128 stands for zero in the data rows.
Here are some points, one per row:
[171 124 165 129 185  92 127  39 140  47 121 188 156 129 118  78 171 108
 166 108 100 162 131   3  84 119 111  26 114 101 201 162]
[ 91 118 156 133  62 134 138  48 113 185 162 100 135 100  74  53 101 162
  86 129 153 129 127 144 158  92 103 130 107 128  92  26]
[151 168 139 128 197 103  77  45 135 131 154 184 149  80 108 134 162  83
 165 120  93  53 148 105  80 101 103  35 141 130 243 105]
[ 93 182 111 119 132 139 104 206 126 161 113 105 117  99 133 183 109 134
 107 135 182 117 129 189 142 110 145 152 128 119 107 177]
[156 155 116 140 159 159 173  61 151 184  90  92 122 120 160 134 117 107
  50 158  72 125 215 152 129 135 186 176 127 114  66  96]
[118  87 138 168 128 156 150 163  95 115 122 111 115  94 126 160 139 132
 157 104 129 149  97 117 107 119 109 178 119 140 108 223]
[ 87 135 150 133 112 124 106 107 126 104 147 139 127 144 110 157 128 117
 123 123 126 152 132  88 131 144 123 132 151  94 152 134]
[199 148 148 113 120 149 111  96 158 127 167 196 133 164 173 156 128  48
 171  95  50 115 183  17 109 106 123  72 171 127 218  51]
[173 175 140  99 135  86 107 140 132 131 121 175 118 138 124 141 178 109
 103 120  84  85 200  76  73 108 122  28 153 123 172   7]
[151  94 126 156 136 162 120 197 196 101 176 128 101 122 153 111 241 153
 202 135 108 160 154 162 132 149 100 110 121  96 137 217]
[177   6  85 167  69 155 190 106 106 111 102  28 123 124 105 162 137 221
 143 158 183 102 137 191 115  84 164 170 121 144 120 149]
[135 117 123 148 126 132 137 198 125 119  75 131  99 140 167 155 146  97
 160 149 127 147 122  85 169 140 121 201 133 173 161 210]
[137 148 134 137  96 114 114 101 146 163 106 124 170 119 116 177  93 130
  95 135 101 113 102  95 114  95 143 103 136 142 184  60]
[171  73 136 141 165 143 145 169 149 148 135 183 129 128 196  90 175  92
 181  93 133 135 101 142 116 182 138 145 108  98  85 195]
[178 126 137 108 168 118 123 119 131 129 180 191 133 123 137 153 172 117
 106  90  89 124  89  35 112 105 126  97 138 152 170 160]
[143 107  53 161 138 160 110 200 146 129 121 162 130 116 200 132 130 145
 149 121 111 159 147 157 114 160 149 197 142 121 106 167]
[134  41 111  71 137 150 169 125  56  15 161 120 130 170  68 148 227 138
 191 129 134  30 147 128 116  97 105  71 180 138 204 129]
[140 144 125  95 136 114 113   6 111 100 218 172 121  99 105 114 141  93
 100 128 135 104 168  22 162 129 100  49 148 121 189  93]
[212  97 114 128 154 112 114  73 134 117 119 219 148  68 164 140 104 103
 118 122  85 103 107  38  93  74 100  37 149 138 204 130]
[134 200 128 102 109 119 143 147 165 129 115 138 139 117 173 149 199  90
 146 107  66 170  89  88  84 173 136 167 138 155 160 253]
[127 191 130  99 104 105 135 114 202 141 113 117 143  64 132 202  88 166
  73 134  81 100  99  96 136 154 152 117 163 122 117  92]
[136  97  94 165 138 123 147 125 130 124  96  62 108 135 100 116 145 122
 158 133 135 154  80 146 129 192 158 154 101 117 120 183]
[ 91 154 127 130  77 123 115  98 115 176 112  62 138 118 134  57 127  78
  76 140 150 133  95 131 137  85 146 127 162 139  74 144]
[ 70  91 179 101  57  96 128  29 122  93  98 127 125 131 133  10 103 103
 165 116 106 114 101 128 116 193 129 120 130 169 159 167]
[140 166 173 130 128  86  84  12 118 129 106 118 137 103 113  87 113 152
  86 130 133  89 160 115 134  95 112  65 142  88 153   0]
[168 133 131 117 178 122 139 144 145  88 162 157 128 128 104 180 156 154
 119 118  93 124  65  58 133 121  99  75 127 139 194  64]
[128 165 125 147 123 119 126 146 101 159 113 187 116 107 147 150 129 128
 133 147 140 162 128 184 132 129 156 132 128 138  62 159]
[171 169 130 116 118 121 137 150  99  87 147 153 130 147 105 169 126 160
 143 124 146 145  78 109 163 140 131 126 140 137  49  91]
[119  95 118 162 124 126 158 220  89 116 125  86 110  81  92 107 123 169
 171 117 120 159 134 184 146 160 114 156  90 118 110 128]
[ 38 137 108 165  96 142 143 142 103 159  75  57 144  71 120  83  87 144
  93 150 166 146 209 171 148 114 126 112  63  86  84 114]
[161  97 136 108 223  75 121 121 146 111 169 167 144 235 102 187 142 154
 128 112  85  88 113  69 104 170 115  72 170 120 181 118]
[165 103 129 140 115  81  91  93 110 108 131 214 157 129 105 103 123  99
 167 119 105  70 136  50  87 106  72  70 141 118 190 117]
[154 133 125 113 132 132  86 115 155  98 165 204 124 167 150 147  55  72
 170 104 116 131 117  94 137 119 132 137 135 143 179 214]
[131  98 102 154 172 150 196 145 118 103  62 106 124 136 122 150  80 150
 171 140 120 153 133 205 170 105 117 145  81 181 101  61]
[ 69 129 101 153 103 174 137 106 138 149  92  92 122 121 120 107 120 107
 128 128 122 140 150 122  95 149  90 173 117 123 121 168]
[ 78 153 132 138 118 124 106 155 160 121 131 112 139  69 107  76 124 195
  79 145  47 171 109 158 113 103 172 182 163 146 116  98]
[125 149 171 109 171 113 119 111 122  96 137 173 125 125  94 169 106 135
 123 105 137 112 134  77 134 122  97 110 158 144 157  86]
[153 116 116 116 108 158 140 132 131 164  93  66 138  94 143 115 144 129
  39 141 120 150 118 173 126  77 174 195 133  93  75 152]
[ 90 150 123 103 153 115  85  54 135  98 102 161 127 142 117 140 107 116
 140 135 152 104 121 115 132 109 121 149 124 160 166  83]
[ 76 255 165 126  84 146 171  45  94 163  85  93 108 132  87  91  86 160
  79 175 153  70 147 186 165  71 145 108 115 150  59  24]
[ 52 160 111 124 137 137 113 205 148 134 144 112 132 132 142  35 177 104
 137 132 173 132 151 181 127 153 100 143 108 123 120 147]
[ 71 133 100 133  57 133 158 150  75 185  94  17 112 133  83  53 109 170
 142 152 107 100 152 224 174 158 121 154 120 134  95 120]
[104  83 115 126 187 153 119 168 103 111 127 138 123  99 138 108 124  72
 155 121 172 104 134 173 148 204 116 157  98 123 110 110]
[ 84  76 127 121 115 124 112 176 124 185 159 109 126 147 115 134 212 127
 162 126  96 138 185 223 161 162  91 110 114  89 101 100]
[ 86 138 147  69 143 117 142 204 117 112 122 103 103 133  95 179 158 132
 127 131 149 131 126 115 156 122  99 134 128 104 101 104]
[186 117 164  98 122 133 131 120 115  52 179 156 162 171  81 175 144 175
 167 112 171 120  86  98 157 114 116  72 167 133 125 122]
[123 173 154 133 129 107 119  22 135 116 122 139 138 108 104 136  75 143
  86 124  50 103 126 134 113 114 153  65 160 126 172  48]
[154 164 168 130 133  75 158  79 150 117 100 101 139  71  70 134  54 215
  64 150  98 102 103 131 140 121 118  50 139 136 124  25]
[117 110 123 127  91 138 137  99  83 164 135 112 111 147 145 126 128 140
  71 150 141 137  98 164 131 131 126 149 127 146  60 167]
[155  72 122 162 130 142 152 141 105 144 140  79 133 114 146 180 105 117
 188 122 204 178 138 129 134 161 122 179  81 116 142 148]
[137 143 160 108  83 119 146   0 114 160 118 122 146 111 111 114  77  97
  52 134 103 120  85 103 130  96 158 107 149 134 118 120]
[134  67 132 148 114 156 110 170 136 138 117 138 131 145 201 149 165  78
 188 130 155 133 139 147 170 143 148 165 100 133 138 216]
[210 110 170  91  96 100 102 142 134 125 106 146 165 128 122 121  54 163
  41 139 108 127  96  94  82  43 153  72 151 156 151 100]
[ 42  64 101 125 129 152 135 220  98 114 113  99 123 104 121 149 123  86
 129 120 176 100 114 166 136 167 119 137 114 116 113 155]
[121 115 151 143 155 130 168 163 141 148 109 102 123 126 156 123  77 104
 109 136 126 161 114 188 142 137 163 167 135 117  62 173]
[151  79 110 127 105 177 116 217 147 153 140 130 136 145 181 198 134  44
 171 134  73 161 134 123 133 147 118 208 129 161  75 203]
[ 71 121 170 113  75 116 157 110  88 142 131  69 121 206  46 108  91 155
 108 128 147  94 102 151 146 102 131  40 155  89 122  34]
[139 142 116 144  76 137 141 158 116 154 110  75 113 101 145 106 108 133
 123 168 192 126 141 209 148  93 128 216  98 128  85 125]
[ 80 108 100  90 100 114 144 117 118 125 110 105 168 120  74  75  42 153
  82 157 152 131 113 162 123  60  87 115 113 123  81  28]
[180 161 121 100 185 136 158 229 168 149 109 114 128 121 156 122 192 157
  90 128 131 165 186 179  71 165 143 214 111  63 107  44]
[133 116  91 131 158 161 125 221 101 155 160 154  87 135 152  88 186  97
 115 117  62 140 130 147 136 138 105 138 114 133 131 237]
[121 135 153  91 167  83 137 157 157  76 154 115 127 191 148 194 169 104
  68 101 145 143 153  90 108 123 168  79 157 153 129 102]
[ 95 115 149 115 146 113 131 188 141 123 160 149 163 136 121 134 151 158
 139  99 103 157 107  94 142 130 148 163 148 121 148 111]
[176  70 166 154 125 121  99 140 150 146 140 144 123 164 150 146  62 136
 150  75 130 170 115 144 112 207 147 192 119 154  80 185]
[ 95 128 129 129  76 113 172  88 115 169 131  79 121 124  74  54 119 149
  46 144 149 116 179 170 166  81 114 127  96 147   8 121]
[ 48 185 125 124 185 149 138 219 167 125 169 125 119 105 117 112 231 142
 161 121 102 134 165 182 153 102 112 128 123 117 110 109]
[193 140 123 122 164 107  71  95 150 127 146 228 128 142 133 123 158 180
 177 102  67 115 110  32 121 161 154  68 128 158 210 189]
[129  88 180  91 102 101 148  96  96  78  71 135 119 158  99 228 184 156
 116 148  72  77  90 134  98 126  95 114 138 131 226  69]
[ 85 140 133 143 126 145 161 135 152 154 115  28 129 123 119 144 145 143
  86 145 207  70 169 197 128 178 156 140  94 116  59  49]
[102 220 134 125 151 135 104 162 131 132 102 160 131 189 109  32 179  65
 178 132 199  93 150 106  86 132  95 149 108 124  95 173]
[101 146 101 193  86 140 111  66  86 164  72 135 134 182 126 134  38 135
 158 127 179 132 117 117 131  97 136 176 117 148  98 124]
[191 179  98 136 176 136 141 182 123 119 133 134 142 121 183 148 127 119
 113 121 148 149 146 132  99 157 157 160  90 132 106 167]
[159  85 126 146 136 119 160 170 118 103 116 115 115 122 128 135 141 100
  74 115 157 120 125 176 151 171 135 130  84 116 104  41]
[119 100 116 112 132 164 127 227 142 117 142 160 132 133 167 125 173 129
 176 118 129 171 121 115 165 147 127 188 171 163 140 243]
[150 204 116 129  65  81 137  48 112 125 129 125 111 165  95  73  28 195
  92 107 194 104 120 106  97  85 147  19 174  98 133  99]
[123 167 132 113 124 145 100 115 161  98 177 180 135 114 110 150 115 135
 135 113 134 143  57  44 127 142 111 102 151 115 178 176]
[101 147 128 105 186 124 113  72 136 157 169  94  93 154 131 223  60 112
 110 143 180 144 134 141 149  99 156 140 114 121 124 166]
[126 139 117 111 129  93 134 149 123 114 128 126 134 114 131 144 187  54
 199 113 173 111 134 117 120 152  96 139 146 112 125 184]
[ 62  63  90 154 183 123  78  77 146  99 224 222 123 217 214 181 144 147
 213 113 130 159 130  27 133 135 135  99 170 143 188 100]
[188  99 148 127 137 123  96 132 140  99 148 208  98 125 151 117 108 123
 176 104 110 114  85  63  85 167 123 122 143 106 213 157]
[145  86  77 165  95 153 127 161 133 142 126 122 123  91 187 152 134  85
 195 126 153 152 140 134 120 153 123 200  96 151 128 143]
[178  84  89 184 161 155 140 130 155 116 124 107 130 119 145 172 172  93
 225 110  98 153 118  88 115 178 136 160 123 111 170 161]
[ 70 119 121 104 138 139 108 196 122 147 147 106 115 174 145 141  92 125
 147 123 192 165 168 124 177 155 110 159 126 115 118 171]
[ 95 115 126 123  91 151 142 114 116 196  99  60 109 101 100 114  59 159
  11 180 178 101 121 247 149 110 127 157 118 131  54  92]
[133 136 124 137 106 121  58 132 106 145  97 109 118 103 137 106 130 132
 134 155 158 153 119 231 161 126 147 158  97 133  95  89]
[185  88 157 142 168 103 138  99 142  80 151 143 128 131 138 126 120 158
 139 109 100  76 136  60 116 110 113 109 139 109 195 160]
[ 63 171 117 117 118 150  93 105 105 168 156 159 144 115 133 120 164 113
 125 137 108 181 140 104  99 103 130 153  83 135 122 164]
[166 157 119 118  89 162 113 158 136 148 112 127  97 157 145  81 104 166
  78 160 114 155 107 199 136  92 153 104 120 146  75 148]
[121 115  97 164 124 134 139  91 139 113  86  79 144  95 138   0  75 143
 103 171 114 181 136 175 111 102 161 163  99 118  86 182]
There is one direction along which these points spread out most. Take the direction at right angles to it along which they spread out most. Then take the direction at right angles to both along which they spread out most. Go by this last direction. For each point below, how far along it does it lie, from 0 to 99? 50 is the average, and the first point above lies past it. One standard deviation of the points above along it is 16.
[ 71 133 100 133  57 133 158 150  75 185  94  17 112 133  83  53 109 170
 142 152 107 100 152 224 174 158 121 154 120 134  95 120] 42
[ 38 137 108 165  96 142 143 142 103 159  75  57 144  71 120  83  87 144
  93 150 166 146 209 171 148 114 126 112  63  86  84 114] 49
[191 179  98 136 176 136 141 182 123 119 133 134 142 121 183 148 127 119
 113 121 148 149 146 132  99 157 157 160  90 132 106 167] 56
[134  41 111  71 137 150 169 125  56  15 161 120 130 170  68 148 227 138
 191 129 134  30 147 128 116  97 105  71 180 138 204 129] 5
[150 204 116 129  65  81 137  48 112 125 129 125 111 165  95  73  28 195
  92 107 194 104 120 106  97  85 147  19 174  98 133  99] 67
[118  87 138 168 128 156 150 163  95 115 122 111 115  94 126 160 139 132
 157 104 129 149  97 117 107 119 109 178 119 140 108 223] 59
[156 155 116 140 159 159 173  61 151 184  90  92 122 120 160 134 117 107
  50 158  72 125 215 152 129 135 186 176 127 114  66  96] 63
[137 148 134 137  96 114 114 101 146 163 106 124 170 119 116 177  93 130
  95 135 101 113 102  95 114  95 143 103 136 142 184  60] 55
[ 48 185 125 124 185 149 138 219 167 125 169 125 119 105 117 112 231 142
 161 121 102 134 165 182 153 102 112 128 123 117 110 109] 13
[171 124 165 129 185  92 127  39 140  47 121 188 156 129 118  78 171 108
 166 108 100 162 131   3  84 119 111  26 114 101 201 162] 60
[188  99 148 127 137 123  96 132 140  99 148 208  98 125 151 117 108 123
 176 104 110 114  85  63  85 167 123 122 143 106 213 157] 61
[ 90 150 123 103 153 115  85  54 135  98 102 161 127 142 117 140 107 116
 140 135 152 104 121 115 132 109 121 149 124 160 166  83] 53
[ 42  64 101 125 129 152 135 220  98 114 113  99 123 104 121 149 123  86
 129 120 176 100 114 166 136 167 119 137 114 116 113 155] 32
[121 115 151 143 155 130 168 163 141 148 109 102 123 126 156 123  77 104
 109 136 126 161 114 188 142 137 163 167 135 117  62 173] 63
